Named turns come first, each shown by rows before and after it. Which turns, in which order, take the first row of each pair that follows to the second? Write the first one first, as in the answered first pair.
mafa (before => after):
[-22  -8 -18 -28 -13   3   3   4  41 -10  20] => [-21  27  -4 -19 -27   0  20   9  -2 -32 -18]
[ 11   9   1  15   2   0  23 -18 -20  30 -21] => [  4 -14 -11   1  13   5   7 -20  12  43   9]
[-45   3 -11  -6   1   7  -7  34  15 -35  12] => [-20  15   9  30  -9  -4  18  29 -13 -39 -24]
[ 23  -2  33  24 -13  -4  28 -21 -16  16 -14] => [  7 -30  12  -5   1   5   2 -21  28  31  33]
fil (before => after):
[-13  32   5  -3 -35  -6   5 -10  -1  -3 -12] => [ -4   7   6  32 -29 -19  -8  -9  13  -6  -4]
[ -8 -11 -12  -5  16 -16 -17  14  -3 -46   3] => [ -9   6 -10 -24  10  -9   0  11 -15 -44  -8]
[-14  -4  -1  16   7  -2 -29  -7  -2   1  33] => [ -9  27   8 -15  -4  11  17 -11 -29   0   2]
vepo (before => after):
[ 19  -4  16  -6 -27  -9  21 -11  45  -6  -1] => [ 21  -2  18   2 -27 -12  26 -10  37 -11 -10]
[ 13 -28   2 -17  32  -1   4  29 -11  19  -2] => [ 12 -28   3 -20  28   0  -8  26   0  26   8]
[-20  17   3   4 -11  -4 -47  16  -6 -22  18] => [-17  20   6  15 -13  -7 -42  17 -13 -28   9]
Pairs:
Each pair is two turns apart.
[ 31 -25 -10   7  19   4  21   5   6 -11 -16] => [ 25 -29 -16 -11  22  11  11   3  21   0   1] | vepo vepo
[-40   2 -25 -21  21   2 -56  15 -33  23  19] => [ 27 -48   0  30  25 -11  33 -11  -2  47  -9] | fil mafa
[ -2  15  24 -17 -20  -5 -16 -13  20  29   6] => [  6  16  31   6 -26 -14 -16 -13  14  22  -5] | vepo fil
[ -4 -15 -10 -17 -11 -11  53   3  19 -32 -26] => [-12 -37 -16  10  -8 -22 -11   5  50 -25  12] | fil vepo
[ 19   3   0  19   4  -2 -27 -15  -8  35   6] => [ 28   5   6  24   0  -4  -7 -17 -14  30  -8] | fil fil
[ 5  0 -3  3  0  1 -4  2 15  9 -6] => [  7   1  -1   3  -2   1   3   1  13   8 -11] | fil fil
[  1   1  -7  17   3 -13  -4   6  -6 -32  -5] => [ -7  -4 -18  -3  16  -4   2   9  -4 -30   1] | vepo vepo
[ 12 -15  -4  31  27  -6  25  -2  -9  23   5] => [-18  -9 -23 -13  34   7   9   7  -2  17  26] | vepo mafa
[-20 -14 -11  33   2   0  -9  -2  -8 -12 -11] => [-25 -18 -21  17  13   7  -2   0  -8 -11  -7] | vepo vepo
[ 14  23   4   2  -9   5  -5 -15 -29  35 -18] => [  4  19  -3  -4  -5   7 -31 -14 -22  39   1] | fil fil
[ 12 -18   0  26  25 -16 -13   0  -2  24   5] => [-12  -2  -7   1  15 -11 -39   7   3  16  20] | mafa vepo
[ 10   0  18  51  15  -9 -22 -17 -36   7   1] => [  1 -31  -2  31  42  -1 -20 -14 -12  17  26] | vepo mafa
[-40 -19 -24 -47  10  13  -6  13  33 -15  30] => [-13 -24  -1  54   2 -22 -13  21   1 -50 -10] | mafa fil
[  4   9 -19 -19   9  14  17   6 -22   6 -31] => [ -1   5 -22 -37   3  19  -6   0   4  24  -5] | vepo vepo
[  6  14  -2   6 -10   5   0   3 -15 -10 -17] => [ 19 -10  -3  20   0   1   7  -3   1   2 -11] | mafa vepo
[  7  20   5 -21   1   8   6   1 -24   7  -3] => [ 17  -7   1 -13  10   7   0  -7   5  25  17] | mafa mafa
[ -1   6  14   0 -33 -10  18  -1  16 -32  -5] => [  8  -9  14  10 -24 -12  25  -3  21 -26  -5] | mafa vepo
[ 29 -15  -3 -43   9  17   5 -19  40  52  29] => [ 41 -34   1  -9  12   5   6 -19  49  46  27] | fil fil
[ 13   0 -18 -17  27   0  54  -1 -24   2 -14] => [ 10 -34 -30  -2  41  -5  12  -1  13  19  25] | mafa fil
[  6  17  23   1 -22   6 -29 -11 -15  17   6] => [ 16  -8  21   9 -15   4 -21 -16   8  27  16] | fil mafa
[-23  -2 -22 -15  13  10  -6  22   7   5  28] => [ -7   1 -13 -20   8  13  41  15   0   4   5] | fil vepo
[-10   4 -15  17   9  -4  -4   4 -10 -17  -9] => [  1   3  -9  26   8  -6   0  -2 -13  -8 -13] | fil mafa
[ 22 -20  -5  22  28  -8  26  -1 -13  15 -16] => [ -1 -23 -24 -11  40   4  -3   3  -1  25  13] | vepo fil
[ -9  -8 -24 -20  29  10  37 -17 -17  21  16] => [-13 -19 -30 -13  34   7  14 -14  -6  23  31] | fil fil
[  5 -12   2  -1   1  -4  19  -2  26 -10   6] => [ 0 -3  4 -8 -8 -2 -1 -4 31 -4 16] | fil vepo
[ 22  -6  17  50 -27 -17   5  -8   5 -16 -16] => [-32  11 -12 -22 -23   3 -29  11  13 -34  17] | mafa mafa
[ -9 -14 -14  -8 -21   5 -46 -12 -12  -3  18] => [  1  -6  -2  14 -31  -2 -42 -14 -24 -10   2] | vepo mafa
[ 18  27  28  23 -34 -11 -13  -7  -8  15 -10] => [-12  21   6 -21 -25   1 -38  -1  15  14  25] | mafa mafa
[  2  -1  14  17  34  -2  25  33 -24 -10 -17] => [-14  18   8 -18  32  11  17  35 -29  -3  -9] | fil fil
[-30   5  -3 -43  -1  20   5  -9  16  -5  31] => [-18  41  22 -15 -33   8   5 -11 -15 -18  -2] | vepo mafa
[ 29 -31  -5  12   9  -7  30   9  15  12  -6] => [-10  11 -16 -31   0   4  19  26 -16 -20 -15] | mafa mafa
[-14  10  -8 -29   2  -4 -19   1  20   2  19] => [ 24   8  16  24  -5 -20  10 -11   3   9 -14] | mafa mafa
[-23  -6 -35 -25  32  12 -22  10 -18   1   6] => [-14   7 -28 -18  30  12  -1   8 -42   0 -18] | mafa vepo
[  8  12  21  24  10 -12  12  10  13 -10  -4] => [ -8  34  18   6   6  -6 -10  14  -3  -9  -1] | fil mafa
[ -4  20  14  14 -31  -7  -9   3   9   0 -11] => [-12   8   5   1 -23  -3 -21   3  28   6   8] | mafa mafa
[ -8  29  10  14  12 -19 -33  10 -32   3  -6] => [-15  24  -1  -1  26 -13 -18  15 -40  -1  -9] | vepo vepo
[  8   9  -3  12  14   6 -13 -12 -21  55   0] => [ 17  11   3  14  11   5  21 -13 -27  41 -20] | mafa fil
[-18  10   0 -19  -2  -3 -34   6   0  24   7] => [ 10   3  16  21  -5 -15 -13  -3  -7  32 -13] | mafa mafa
[  8  18  23  38 -27 -26 -20   0 -13 -11 -27] => [ -8   7  -5   5  14 -10  23  14 -40 -26 -42] | vepo vepo
[ 10 -12  -6 -10  -7   1  21  23  21  19  13] => [  9  11   0  -8 -17   0  30  27  -7   3 -11] | mafa mafa
[ -2   5 -12 -26  10  15  22   6  -5  12   0] => [  2   8  -2 -20  -8  10  -5  -2  17  25  17] | vepo vepo
